500 stands for zero in the data rows.
What is the hidden score of each row? Scores go from 0 to 20, and 10 is about the middle. The score is a weighted sum of the row's numbers plus the product of two more (or one squared), each taken from its middle value.
70,263,583,292,538,321,524,614,355,630,497,600,794,487,718,584,251,580,298,828,513,575,606,508,464,406,153,402,677,331,623,633 -> 9
414,418,429,515,380,456,477,598,449,622,571,541,450,528,597,416,424,526,616,518,517,392,433,549,472,427,517,463,611,564,480,574 -> 10
625,400,606,590,391,582,617,397,406,613,493,658,694,443,386,495,702,519,588,521,321,569,581,627,330,357,595,404,452,487,374,428 -> 10
404,488,664,340,686,371,626,516,616,596,463,514,437,331,570,568,449,511,625,602,568,499,515,544,271,582,503,382,376,531,564,486 -> 15
449,654,578,461,382,375,568,546,479,538,514,557,482,425,638,462,413,435,476,366,540,373,582,417,564,658,441,499,516,559,592,520 -> 10
446,577,518,554,246,554,394,447,293,585,388,600,379,386,595,503,382,460,582,358,470,387,701,385,608,377,355,385,604,338,526,607 -> 8
514,537,511,355,600,431,285,412,435,483,496,474,440,405,380,563,510,512,602,491,590,402,616,459,388,669,497,412,649,599,478,637 -> 14
389,653,474,568,516,492,466,506,396,478,468,463,538,636,454,487,237,531,521,504,457,416,497,587,419,604,605,651,422,522,459,685 -> 7
487,535,525,393,436,351,598,470,508,443,612,571,456,512,435,533,444,453,721,472,419,660,560,351,613,399,436,561,524,439,580,433 -> 16
591,398,542,580,729,651,609,380,528,468,409,442,523,368,400,462,593,354,434,694,521,706,379,312,380,678,542,390,597,322,545,632 -> 7
488,538,615,370,409,538,519,488,469,526,439,578,348,533,626,382,497,496,439,375,526,394,605,347,756,445,520,434,580,563,347,231 -> 11
337,436,495,461,579,531,497,548,529,457,583,308,565,524,491,459,579,581,507,452,452,547,475,574,495,488,505,682,150,460,534,578 -> 14
452,467,582,560,545,382,470,537,596,526,595,494,554,447,497,550,501,651,518,370,472,481,537,617,373,493,421,414,425,629,467,417 -> 17
404,340,655,506,623,466,686,569,438,506,661,687,752,494,672,660,739,395,456,784,675,604,542,544,660,633,558,426,669,298,474,657 -> 10
646,626,515,469,541,520,531,478,652,452,291,535,393,398,274,553,543,555,631,246,464,460,318,619,515,465,401,476,217,546,428,281 -> 5
638,431,577,434,613,369,448,473,655,445,486,532,635,468,406,439,505,576,641,604,539,426,448,411,571,502,605,496,563,441,359,541 -> 12
400,205,389,290,453,404,531,723,550,518,444,544,586,389,538,557,373,587,450,521,513,567,451,561,704,517,510,513,538,305,364,612 -> 4
425,419,448,351,565,309,482,661,523,533,656,462,673,397,624,410,370,552,463,629,707,387,507,421,501,521,423,526,794,474,546,780 -> 12
500,601,437,503,482,600,597,537,480,463,474,600,585,546,550,480,513,444,424,364,566,349,448,492,455,507,375,423,691,641,489,504 -> 6
348,617,485,473,344,670,365,542,488,495,509,455,315,765,531,583,620,515,591,377,575,388,515,390,368,493,499,679,275,558,424,621 -> 17
441,377,643,524,477,484,589,273,205,518,490,486,518,507,506,699,594,406,545,737,332,540,767,434,399,532,436,321,706,537,597,446 -> 10
492,416,315,490,532,547,526,738,580,501,648,594,551,524,688,465,505,598,419,641,734,553,527,620,656,612,454,558,620,524,561,655 -> 17
689,612,554,745,266,575,638,392,518,505,656,372,531,608,427,521,429,527,419,522,417,363,553,366,515,507,572,503,379,485,523,499 -> 12
346,418,348,554,556,360,491,544,524,383,667,476,743,441,665,481,668,588,380,603,578,662,424,690,476,638,625,653,568,473,499,395 -> 12
355,548,404,480,500,615,562,623,593,520,529,509,632,650,637,667,494,534,540,432,626,501,534,630,410,299,498,561,501,531,478,581 -> 14
578,499,454,463,632,575,335,744,591,537,517,600,441,515,704,504,537,366,477,523,622,206,520,352,446,394,511,343,696,634,465,585 -> 12
423,486,417,509,550,620,517,420,459,647,471,385,592,507,750,351,541,383,488,518,695,431,412,372,621,617,492,427,585,471,625,459 -> 9
550,466,520,384,493,498,464,481,465,395,538,549,604,524,258,440,362,522,466,449,346,578,449,680,505,556,466,650,664,523,498,461 -> 4
729,514,516,668,402,472,536,630,664,584,334,493,363,691,474,606,623,533,687,382,661,461,447,355,503,501,678,631,374,330,484,490 -> 9
614,463,302,425,434,563,279,503,547,489,424,373,566,507,300,528,514,683,669,540,497,563,501,501,557,489,466,556,490,337,442,484 -> 9
525,299,468,506,457,477,404,418,505,534,318,623,346,487,519,464,525,654,547,521,443,502,590,624,624,495,538,551,509,482,352,424 -> 6
553,366,625,352,327,469,315,688,457,522,256,651,333,508,486,519,596,544,653,377,458,599,571,372,612,373,421,410,321,278,291,549 -> 7
522,481,507,668,432,577,385,368,387,433,459,620,478,427,517,469,569,481,449,545,404,544,571,485,502,506,494,460,536,446,520,348 -> 8
562,507,508,261,571,520,501,554,567,420,510,424,338,550,349,398,629,491,562,484,404,498,294,638,465,424,502,555,377,341,530,411 -> 8
409,396,519,662,490,641,523,381,263,552,471,462,470,400,577,528,430,479,442,720,430,704,652,645,516,666,515,555,568,439,355,401 -> 3
415,414,551,506,528,500,528,400,295,643,365,435,415,401,688,406,519,288,712,463,412,310,761,315,452,573,376,296,591,803,510,640 -> 10
626,385,528,407,531,496,398,414,467,378,508,668,394,372,501,481,634,375,415,502,333,519,369,522,672,713,610,297,565,452,302,473 -> 2
617,514,353,596,486,426,457,621,589,428,482,548,456,523,586,477,611,530,509,333,702,533,376,752,395,556,663,595,500,456,419,505 -> 10
573,538,380,710,518,506,432,366,694,368,570,304,547,550,275,510,571,528,421,391,580,590,377,515,466,592,508,592,355,502,424,415 -> 13
646,515,555,567,554,605,405,319,250,297,503,460,417,537,568,533,470,418,580,653,496,557,473,368,457,635,555,383,575,565,614,432 -> 8
335,424,648,512,411,499,527,602,542,709,550,541,530,460,478,590,500,686,421,596,543,659,380,385,469,550,334,521,578,351,480,507 -> 9
686,425,407,600,559,580,624,560,654,505,388,470,516,327,430,722,828,661,550,641,698,620,306,437,408,676,600,630,331,366,471,391 -> 6
470,508,385,470,571,509,561,410,371,544,457,485,525,270,490,460,372,416,517,438,447,678,542,563,538,552,507,498,575,403,582,426 -> 8
658,590,713,640,379,611,349,264,525,397,511,318,391,526,422,449,543,438,477,508,349,519,501,289,457,299,418,365,487,610,537,383 -> 13
385,620,595,626,553,493,699,425,501,656,563,517,518,560,446,601,640,414,460,510,438,488,471,551,381,440,421,556,506,696,613,430 -> 10
575,510,564,606,479,697,574,275,403,538,422,573,352,243,412,367,406,361,461,311,383,500,548,446,401,361,541,410,607,653,657,409 -> 8
577,769,566,557,769,623,678,192,471,507,361,373,373,547,545,393,488,410,396,630,432,348,472,491,297,514,523,455,323,666,476,487 -> 4
439,579,400,552,630,584,440,545,617,554,426,528,554,474,498,520,420,562,586,509,606,596,314,531,459,455,567,405,387,421,262,542 -> 9
649,593,304,479,503,708,366,520,566,513,453,505,562,209,310,396,391,408,498,336,531,371,354,567,772,624,456,369,786,488,331,556 -> 1
486,533,579,553,433,536,415,385,550,532,617,416,510,597,388,739,615,576,489,520,614,487,418,372,551,577,396,384,441,564,461,589 -> 10
259,340,524,567,659,339,730,644,478,689,673,543,687,349,847,467,462,433,447,770,820,575,460,704,493,528,514,336,659,544,574,750 -> 14
319,576,446,353,637,411,543,716,499,432,450,683,626,454,593,526,355,646,404,621,493,471,487,697,564,487,455,622,544,242,504,476 -> 9
407,486,212,522,484,668,495,491,666,424,661,502,561,644,455,600,337,684,361,632,557,567,298,664,729,520,348,660,658,418,411,615 -> 9
670,861,499,662,357,622,310,349,478,471,507,425,353,572,256,363,534,528,433,382,566,395,507,524,607,551,627,543,586,596,588,415 -> 8
430,341,536,342,535,673,418,676,645,603,497,650,602,567,722,700,446,747,458,639,581,472,498,411,726,458,466,298,729,388,442,692 -> 9
734,545,515,584,313,694,442,277,478,493,363,584,452,576,402,607,787,417,688,484,421,308,766,389,544,449,583,368,446,518,284,385 -> 12
364,581,492,394,419,428,583,484,516,463,660,485,538,634,322,504,397,519,368,568,471,565,484,481,619,356,483,538,578,463,575,337 -> 13
513,490,471,460,395,644,362,616,521,366,416,406,368,739,528,570,336,522,521,570,474,500,486,462,502,110,448,540,464,485,535,502 -> 10
488,710,531,677,522,549,339,464,584,571,566,364,482,562,522,540,564,533,557,636,507,568,399,368,346,462,510,417,510,545,634,689 -> 13
542,797,482,778,313,609,372,357,537,332,750,367,480,613,359,443,541,521,570,491,445,550,352,572,559,374,472,635,278,607,368,130 -> 13
600,448,447,697,616,463,502,551,653,357,491,472,468,301,384,535,566,676,522,576,483,585,442,668,603,561,586,463,481,379,460,432 -> 12
632,572,573,384,616,618,495,653,473,527,431,503,366,540,457,512,381,443,617,470,537,302,551,371,515,430,636,394,587,672,586,448 -> 11
516,661,500,494,600,502,489,524,622,345,555,517,318,670,472,505,364,423,505,596,590,614,399,526,666,434,446,560,538,443,488,455 -> 12
605,552,567,563,313,482,500,599,497,677,354,533,361,646,402,520,532,490,630,485,474,322,613,293,409,320,572,569,648,434,709,572 -> 8
393,477,533,497,799,513,657,402,614,524,542,557,441,706,479,504,519,464,474,644,681,446,303,571,394,561,606,374,386,571,391,697 -> 13
527,486,429,532,545,517,610,530,598,487,583,454,627,408,498,445,492,638,618,554,453,555,362,684,594,492,556,433,523,392,397,775 -> 12
543,522,517,785,584,828,598,398,617,485,469,422,404,906,579,694,880,537,501,682,689,408,415,526,257,494,535,578,487,541,528,627 -> 11
451,611,562,486,515,557,516,311,387,712,483,514,392,546,642,505,391,272,517,490,344,342,697,369,519,557,423,246,572,744,545,597 -> 10
504,697,387,501,578,529,705,324,524,577,407,592,460,475,481,506,471,368,457,351,444,346,337,523,280,335,341,482,472,573,529,396 -> 4
627,659,568,379,606,669,436,390,250,687,316,413,374,600,421,281,423,212,686,393,361,382,482,501,402,196,580,461,514,589,539,554 -> 4
730,326,356,670,531,355,586,428,644,316,569,368,545,447,279,465,609,586,555,466,447,695,276,909,688,563,688,621,602,516,329,522 -> 7
556,400,730,415,519,443,488,550,680,459,558,466,811,232,499,613,628,596,431,296,429,601,389,483,353,426,348,411,397,477,555,511 -> 19
283,482,451,478,401,336,504,699,603,507,674,358,738,577,472,493,541,672,492,508,612,555,394,465,570,446,370,574,498,423,466,380 -> 13
398,545,538,601,409,324,680,531,412,526,710,427,643,684,332,572,465,432,428,638,539,458,417,558,432,372,549,710,517,473,581,573 -> 10
549,442,628,415,580,382,511,434,521,345,647,428,541,496,520,497,604,541,392,613,456,663,575,459,586,594,549,516,495,470,675,298 -> 15
392,511,425,365,572,495,507,552,368,634,429,505,545,618,783,516,514,512,476,506,701,374,687,586,446,532,305,373,540,775,389,771 -> 10
435,530,525,576,696,331,624,413,423,563,571,449,618,445,531,579,538,484,508,527,491,502,577,705,471,678,584,468,567,515,451,477 -> 12
538,410,632,453,452,616,573,400,404,684,511,617,497,298,445,562,569,449,544,580,513,404,590,304,400,347,255,381,663,613,724,587 -> 9
438,555,251,680,378,392,513,635,450,584,482,511,259,637,355,478,386,663,534,486,612,503,432,613,505,486,608,673,595,295,406,495 -> 10
498,378,561,179,747,427,510,440,608,352,397,526,552,250,448,417,311,558,399,520,256,777,474,437,398,645,266,368,411,384,461,516 -> 13
382,306,520,277,687,329,680,710,351,683,446,568,650,14,619,441,410,427,553,439,576,535,570,567,521,749,393,375,654,463,651,621 -> 8
386,398,427,467,508,428,587,495,379,653,404,525,574,545,517,474,590,416,531,511,424,415,628,545,597,486,458,441,508,541,390,688 -> 6
394,451,679,413,343,521,372,499,280,517,611,629,543,333,513,547,691,432,441,333,519,389,583,384,456,581,367,398,593,817,535,593 -> 10
270,470,541,568,608,524,635,615,436,647,429,395,644,557,538,467,415,533,375,523,568,397,630,515,491,483,508,697,626,537,542,621 -> 6
463,195,553,422,417,370,430,528,652,485,342,583,506,498,341,567,491,549,546,493,273,582,593,530,506,460,445,578,552,472,609,443 -> 8
311,593,565,349,596,757,590,334,418,643,423,672,348,705,584,466,259,379,502,608,420,441,634,427,526,297,383,363,617,495,407,609 -> 9
335,477,640,655,465,582,511,497,426,671,632,692,482,571,599,565,661,491,354,742,674,550,464,463,569,494,577,302,685,459,328,543 -> 11
413,466,367,469,551,460,623,426,360,601,337,502,366,476,662,347,174,426,540,479,493,478,495,521,522,457,437,340,644,549,467,656 -> 4
476,477,533,345,344,338,592,588,516,564,412,709,447,536,626,626,532,505,789,261,327,499,578,499,564,497,405,397,436,593,480,539 -> 11
460,584,486,500,546,557,578,537,486,586,407,579,375,631,630,413,595,373,601,495,477,367,495,586,599,313,517,503,500,543,393,410 -> 8
489,624,433,367,739,429,568,522,448,666,305,375,409,197,457,333,371,464,497,396,424,461,361,738,328,483,415,494,355,466,602,577 -> 4
674,517,523,569,480,379,459,545,591,246,741,562,405,630,359,662,531,599,514,478,448,528,374,465,666,692,671,506,456,412,315,400 -> 13
56,153,362,402,685,326,696,784,569,858,452,628,846,499,783,612,335,686,340,751,716,477,710,577,392,682,380,490,661,268,573,709 -> 13
669,473,369,657,418,547,415,610,625,387,557,328,450,548,507,560,621,582,637,543,687,395,366,620,417,534,667,701,370,471,392,397 -> 9
353,536,406,414,432,468,540,371,208,543,611,469,430,474,423,383,321,328,428,431,456,494,602,414,555,440,383,458,627,472,468,264 -> 9
673,609,643,622,358,440,523,402,441,584,441,371,425,370,454,293,640,404,511,346,479,436,483,291,368,638,531,347,388,829,533,555 -> 7
477,483,536,396,433,464,500,395,431,476,448,304,300,460,436,513,423,509,473,355,464,529,519,597,403,435,331,459,484,629,499,548 -> 8
468,609,606,548,560,716,467,428,411,572,538,540,520,617,566,517,580,460,654,523,516,447,524,587,487,354,504,502,428,537,465,373 -> 12
450,398,616,480,545,596,472,408,404,576,475,467,469,602,579,572,448,531,424,655,445,689,511,354,641,529,601,516,635,461,544,690 -> 6
308,591,594,320,492,451,489,508,507,620,610,627,452,640,442,354,399,439,541,564,312,330,447,491,480,476,355,371,577,601,520,610 -> 10
513,663,498,541,643,443,584,415,388,568,670,378,508,511,272,501,432,528,421,644,565,441,431,621,319,559,606,648,584,526,488,497 -> 8
532,321,429,435,475,599,283,280,458,485,450,565,402,569,531,584,531,411,448,475,522,397,519,433,530,657,478,453,565,551,430,463 -> 6
583,446,459,459,280,628,465,627,519,420,583,548,520,571,518,523,423,534,484,452,570,506,688,341,681,629,613,471,365,516,325,516 -> 14
492,402,429,695,603,335,873,534,563,600,364,453,510,307,462,408,384,515,384,471,449,638,299,572,500,646,601,483,408,373,505,377 -> 1
314,568,414,647,513,596,651,362,284,730,599,246,473,904,651,455,611,397,560,862,557,387,559,419,367,485,478,663,626,608,597,695 -> 10
500,475,583,425,667,452,760,688,434,590,633,499,644,424,511,458,437,401,570,452,563,408,499,623,478,391,632,571,702,423,719,565 -> 13
590,752,682,454,495,494,370,461,486,375,428,432,515,543,501,483,462,530,611,182,521,597,525,405,528,472,552,533,144,575,562,277 -> 16
449,254,494,573,315,437,440,546,331,604,481,551,448,444,290,385,444,479,463,444,272,642,563,465,541,474,401,432,532,428,509,764 -> 8
533,507,408,461,519,496,495,656,549,430,615,481,709,537,503,626,546,653,453,653,609,578,400,668,399,535,478,731,576,596,370,545 -> 7
377,376,482,329,476,332,352,417,486,574,347,619,483,548,547,548,463,520,557,420,336,480,486,338,507,471,437,394,398,421,691,691 -> 11
686,636,634,569,587,515,399,392,372,400,377,538,355,416,255,484,507,408,652,306,201,345,475,506,409,506,547,610,419,436,656,358 -> 7
728,387,416,443,295,435,347,581,595,410,387,535,479,425,425,568,627,592,607,364,536,605,578,530,660,555,497,355,426,569,335,436 -> 11
649,718,577,481,491,689,497,383,599,459,492,291,495,442,445,469,593,326,421,399,422,355,503,341,561,386,495,496,375,664,530,350 -> 9
557,488,411,611,614,596,364,487,532,499,534,649,546,452,387,607,549,592,464,500,684,479,458,555,428,600,548,483,457,468,357,431 -> 12
526,334,418,506,590,380,367,502,635,311,651,505,622,505,302,775,727,692,493,557,425,738,214,705,473,436,511,743,442,492,522,392 -> 10
719,603,437,726,507,725,357,482,645,254,523,459,465,805,463,690,815,565,489,762,499,552,448,361,463,565,718,670,382,393,534,525 -> 11
466,553,553,515,249,390,571,531,414,599,540,482,367,401,524,491,485,396,502,455,622,486,571,444,478,512,474,593,560,460,578,419 -> 9
523,504,459,524,614,544,583,456,497,573,601,416,514,484,486,524,540,446,480,600,525,625,433,505,495,463,489,433,555,488,341,470 -> 9
508,447,341,437,365,491,686,752,436,677,425,309,666,326,639,510,340,503,600,516,639,466,595,573,528,412,493,521,717,543,568,742 -> 7
555,430,483,426,445,646,414,496,544,510,565,619,474,458,513,449,540,597,568,546,500,551,437,574,513,491,594,439,362,546,229,450 -> 11
451,522,428,539,495,557,507,443,422,440,531,546,426,547,605,625,505,477,379,588,590,510,569,446,415,492,482,438,544,376,616,449 -> 12
356,457,436,435,424,420,643,562,425,712,496,606,421,560,473,213,424,502,457,702,585,557,429,654,397,567,606,613,587,235,591,557 -> 13
638,502,510,336,632,496,522,526,775,351,409,404,445,589,537,614,570,540,511,344,537,514,514,272,529,656,483,389,301,566,438,347 -> 15
794,614,474,470,564,698,587,186,327,399,435,284,391,403,392,468,512,260,678,240,399,558,446,399,334,531,555,616,428,658,708,492 -> 8
732,547,539,575,465,454,544,351,634,320,685,413,462,352,321,593,621,422,458,262,494,455,477,359,618,747,285,487,487,749,548,265 -> 12
507,451,536,340,344,526,420,722,652,445,436,746,615,472,566,711,538,742,676,312,619,666,553,571,797,525,643,485,376,241,259,625 -> 12
464,497,396,548,530,300,583,500,505,552,475,500,449,379,440,425,425,315,306,458,484,384,498,668,442,497,450,531,572,618,512,429 -> 5
330,426,610,635,399,704,834,335,347,823,276,567,258,452,781,558,287,229,653,336,403,180,888,412,271,356,444,322,476,678,659,569 -> 11
670,417,477,558,402,462,467,673,638,269,598,417,448,597,583,651,579,733,636,439,544,571,403,609,544,431,554,735,348,315,552,406 -> 14
370,601,226,534,289,455,464,647,389,655,424,633,386,589,395,398,711,498,677,350,587,488,547,793,410,403,496,699,436,546,233,494 -> 11
513,567,634,512,568,536,411,463,504,539,478,553,593,418,579,513,479,430,398,523,485,532,357,482,500,395,502,529,384,438,439,433 -> 5
487,679,530,665,337,493,628,431,475,585,567,482,525,480,457,556,607,484,387,470,488,724,675,494,288,594,449,546,413,499,442,388 -> 12
580,504,306,559,325,308,456,563,694,252,586,587,447,724,358,606,589,658,436,437,516,512,326,616,624,690,653,639,395,459,379,363 -> 12
610,364,426,581,397,337,597,449,514,413,524,427,343,430,450,383,381,637,542,602,530,495,639,404,582,550,563,559,538,440,474,482 -> 12
664,515,580,904,314,513,503,453,559,372,462,382,573,682,283,757,682,889,535,514,463,681,514,434,520,659,654,518,352,427,306,533 -> 9
542,432,494,474,496,514,345,477,546,388,544,654,593,500,454,594,583,584,386,601,384,605,432,585,699,464,598,465,735,397,406,296 -> 5
568,557,611,535,676,660,558,456,608,397,390,572,492,441,575,676,462,504,547,415,526,210,540,639,438,411,479,268,337,770,384,274 -> 12
616,331,385,458,337,450,519,607,412,378,529,354,533,479,449,550,347,422,609,390,315,642,581,702,560,312,585,673,424,454,667,496 -> 16
359,462,580,403,569,298,405,542,742,495,502,474,594,437,522,451,547,565,319,628,415,443,370,560,442,516,542,431,213,485,361,443 -> 10
600,697,654,402,538,492,366,501,510,487,469,454,351,351,520,561,466,438,524,521,707,507,390,375,473,580,459,396,482,525,509,519 -> 8
591,323,549,380,382,353,402,725,700,407,461,468,427,625,430,500,557,613,531,428,540,648,356,499,632,336,394,563,535,357,654,667 -> 10
602,546,460,366,565,585,539,422,528,492,408,507,452,566,412,411,385,556,536,571,377,519,560,425,557,583,600,377,326,538,205,413 -> 8
349,522,525,535,688,444,680,484,521,600,571,370,555,496,602,502,547,379,477,631,483,523,479,518,432,601,400,658,567,640,624,624 -> 8
353,496,553,390,559,458,502,658,535,566,620,596,636,444,718,383,543,532,390,721,550,576,539,515,606,390,582,443,580,391,496,582 -> 13
598,598,742,547,378,584,518,365,444,599,599,421,521,759,605,439,576,444,518,469,395,276,617,203,360,458,597,574,450,635,765,616 -> 13
658,482,690,537,408,477,478,606,643,614,642,623,421,545,526,517,417,578,434,600,589,329,456,434,393,420,351,407,641,478,600,550 -> 11
527,479,549,657,521,584,556,463,600,421,449,568,444,589,490,573,599,530,473,561,567,589,428,520,479,674,641,592,398,412,408,441 -> 9
581,525,416,512,509,501,491,502,616,422,590,444,530,560,440,569,643,462,508,516,692,489,249,590,579,643,548,574,486,510,532,530 -> 8
744,575,695,612,376,666,354,86,335,390,299,392,288,444,333,527,390,118,354,291,277,342,624,179,281,496,466,357,470,777,669,511 -> 11
443,374,463,441,479,218,505,638,612,232,507,581,619,410,445,532,507,692,320,582,529,843,322,589,562,596,491,634,455,259,583,437 -> 10
378,477,664,345,490,565,720,337,263,809,366,510,469,389,513,502,407,305,486,469,411,473,629,287,399,365,482,343,591,632,642,502 -> 5
361,419,360,700,587,683,621,386,349,600,419,595,502,474,467,596,500,471,511,505,417,529,672,589,380,452,386,504,517,488,458,385 -> 8
789,655,760,341,359,458,472,316,434,316,319,776,211,570,367,486,423,196,457,226,187,188,493,330,593,447,487,397,386,640,496,311 -> 2
418,600,476,594,405,461,502,576,600,470,563,631,655,458,646,489,567,493,257,510,505,606,314,514,458,483,663,506,424,556,394,406 -> 10
441,557,643,441,456,415,606,544,377,451,505,420,539,495,680,506,514,519,642,547,483,526,630,568,622,516,620,609,485,474,462,394 -> 9
823,578,403,643,492,595,339,483,668,165,638,419,513,659,426,557,608,466,366,369,374,446,348,573,685,471,530,506,309,350,410,178 -> 13
548,554,544,439,517,385,530,406,552,425,420,457,492,453,481,471,568,537,438,400,373,592,456,407,390,659,452,521,337,664,580,330 -> 9
457,625,497,246,553,409,293,622,585,507,671,547,508,380,508,394,338,511,392,444,474,419,344,518,466,464,473,459,584,432,438,608 -> 11
332,651,458,512,767,573,422,385,560,308,613,494,546,648,321,494,459,465,294,583,438,522,393,562,286,452,569,648,618,454,567,414 -> 12
577,562,402,532,562,643,477,544,472,439,650,437,453,567,547,577,540,556,565,644,685,381,449,532,551,601,544,529,742,572,562,543 -> 10
687,306,405,305,379,379,410,691,569,350,381,571,411,401,479,470,690,609,705,385,508,475,615,510,567,617,573,428,469,380,374,490 -> 13
446,403,589,470,563,579,628,364,316,662,486,544,494,584,537,581,543,387,491,520,591,483,450,488,613,486,526,403,591,621,599,685 -> 8
531,449,546,520,503,303,342,535,395,551,404,446,556,595,605,540,376,628,637,499,478,520,711,500,542,698,481,333,442,619,411,720 -> 15
374,454,454,331,515,445,347,649,327,504,471,625,784,358,374,299,320,448,476,545,342,498,399,707,529,388,533,715,698,326,648,447 -> 3
551,505,424,504,589,667,611,338,288,644,373,430,443,299,570,344,355,132,533,255,489,271,577,465,348,363,338,463,516,709,774,611 -> 8
428,519,590,260,534,748,440,474,429,536,404,561,563,561,466,425,452,481,509,447,543,474,524,536,556,335,433,478,561,389,539,463 -> 8
495,503,379,592,493,578,418,568,848,363,517,537,756,644,421,627,684,570,358,528,638,561,287,578,573,436,617,627,311,335,433,415 -> 11
665,500,273,466,609,440,368,753,756,197,834,325,837,500,512,434,605,668,387,616,885,756,211,754,698,686,592,822,396,353,537,462 -> 16
610,556,593,639,520,599,328,539,372,425,347,561,437,374,652,571,619,471,541,364,614,428,453,487,403,596,534,396,472,492,496,548 -> 6
560,488,402,540,487,529,605,457,457,591,480,518,485,482,460,581,643,427,648,588,477,508,434,450,427,566,403,455,458,563,462,566 -> 6
289,404,768,557,339,513,615,305,153,590,510,454,452,327,390,391,256,305,546,416,244,392,785,377,487,454,404,346,498,589,852,498 -> 14
523,411,423,584,461,422,593,563,600,530,387,541,448,569,360,554,378,534,512,370,551,555,484,760,493,387,592,562,600,537,496,363 -> 8
423,222,504,366,535,468,577,658,345,699,602,522,572,384,563,452,719,385,485,602,661,546,506,289,413,474,444,435,632,450,667,585 -> 12
633,498,561,438,668,500,458,398,553,572,521,269,558,212,334,376,381,486,492,463,467,597,450,453,522,697,599,540,490,219,615,421 -> 15
314,672,252,640,445,511,574,475,452,506,711,514,484,646,564,361,528,436,305,649,692,207,459,751,457,398,545,708,677,706,450,420 -> 17
437,454,534,345,488,440,275,621,642,347,677,588,686,553,429,523,707,666,599,723,469,758,202,727,706,310,705,509,315,419,337,505 -> 14
500,449,412,643,461,420,603,597,684,514,580,516,691,642,418,533,388,869,521,529,541,648,362,626,565,625,667,592,419,260,450,622 -> 11
561,633,609,565,676,581,413,365,518,542,613,440,676,416,579,538,737,566,580,568,354,465,541,596,456,358,632,314,324,816,257,447 -> 18
554,618,524,463,502,632,805,407,297,686,468,448,344,449,687,560,290,447,663,524,685,110,759,414,459,340,346,146,740,600,574,503 -> 13
305,528,500,551,419,647,442,489,481,508,638,714,426,782,482,539,419,337,507,345,515,480,569,562,551,261,474,620,462,429,481,472 -> 19
434,736,446,470,464,599,401,726,419,463,400,513,458,500,612,579,671,612,508,530,539,508,478,430,418,468,475,533,380,393,358,474 -> 8
537,637,325,475,513,449,465,584,446,461,332,455,332,586,501,330,479,627,461,450,511,465,554,483,579,557,625,551,450,403,384,544 -> 7
668,588,490,556,483,380,579,542,590,454,605,418,364,538,441,375,363,463,464,329,481,470,421,425,438,612,625,574,429,661,656,402 -> 13
479,453,622,773,332,437,576,438,539,590,495,537,494,516,642,631,702,509,618,822,493,709,586,529,477,537,573,432,533,517,440,668 -> 9
404,383,527,294,432,395,456,708,540,594,493,518,416,547,522,477,397,670,589,616,522,507,638,477,510,505,446,314,525,487,455,464 -> 14
697,696,524,538,490,555,578,404,431,451,405,387,472,508,328,499,502,541,503,383,460,503,480,491,290,477,414,535,218,590,531,464 -> 9
646,635,425,516,443,517,524,437,407,371,516,430,523,498,477,499,449,415,424,397,471,544,357,467,494,493,503,625,539,466,545,322 -> 4
417,603,634,460,572,712,629,254,300,601,399,344,458,402,653,395,452,275,578,445,299,395,777,234,443,470,477,424,508,525,665,529 -> 12
527,600,306,627,437,260,306,802,906,173,686,587,593,755,318,600,747,720,436,668,625,857,204,722,622,514,628,697,295,220,171,414 -> 15
406,807,483,429,699,490,555,455,554,296,618,509,507,598,708,545,372,337,396,437,641,550,442,351,350,558,345,518,478,501,471,516 -> 15
389,591,687,529,521,535,394,480,535,699,584,549,676,457,696,503,580,324,366,564,466,255,652,277,482,441,496,238,668,697,729,688 -> 16
663,496,467,337,492,442,414,419,605,317,445,517,334,551,301,598,264,636,466,403,384,582,395,462,698,677,411,575,527,342,405,437 -> 3
506,601,418,672,378,490,434,478,481,536,548,543,624,526,346,544,536,432,653,451,532,531,412,574,506,351,577,603,548,527,345,612 -> 8
382,242,448,329,470,415,707,641,390,591,513,641,336,367,406,644,231,485,735,479,586,562,516,436,591,653,310,467,739,390,589,608 -> 9
237,760,316,583,976,314,805,551,666,453,703,271,940,470,536,498,398,606,191,908,599,541,117,973,61,617,549,887,682,281,671,469 -> 4
610,501,710,482,434,746,500,381,447,591,520,438,411,879,525,608,491,329,558,697,404,423,516,268,435,428,444,519,683,453,514,632 -> 3
471,393,466,409,642,527,308,569,513,463,312,876,413,665,666,589,470,548,593,404,454,418,551,593,511,420,460,492,347,251,273,604 -> 11
570,610,445,525,523,709,529,464,446,479,431,674,301,419,408,509,541,390,695,351,542,530,570,459,573,410,569,488,506,387,441,375 -> 11
466,583,598,459,473,501,333,526,540,460,483,618,406,466,489,577,626,410,531,659,365,499,422,483,529,422,551,368,569,508,453,571 -> 7
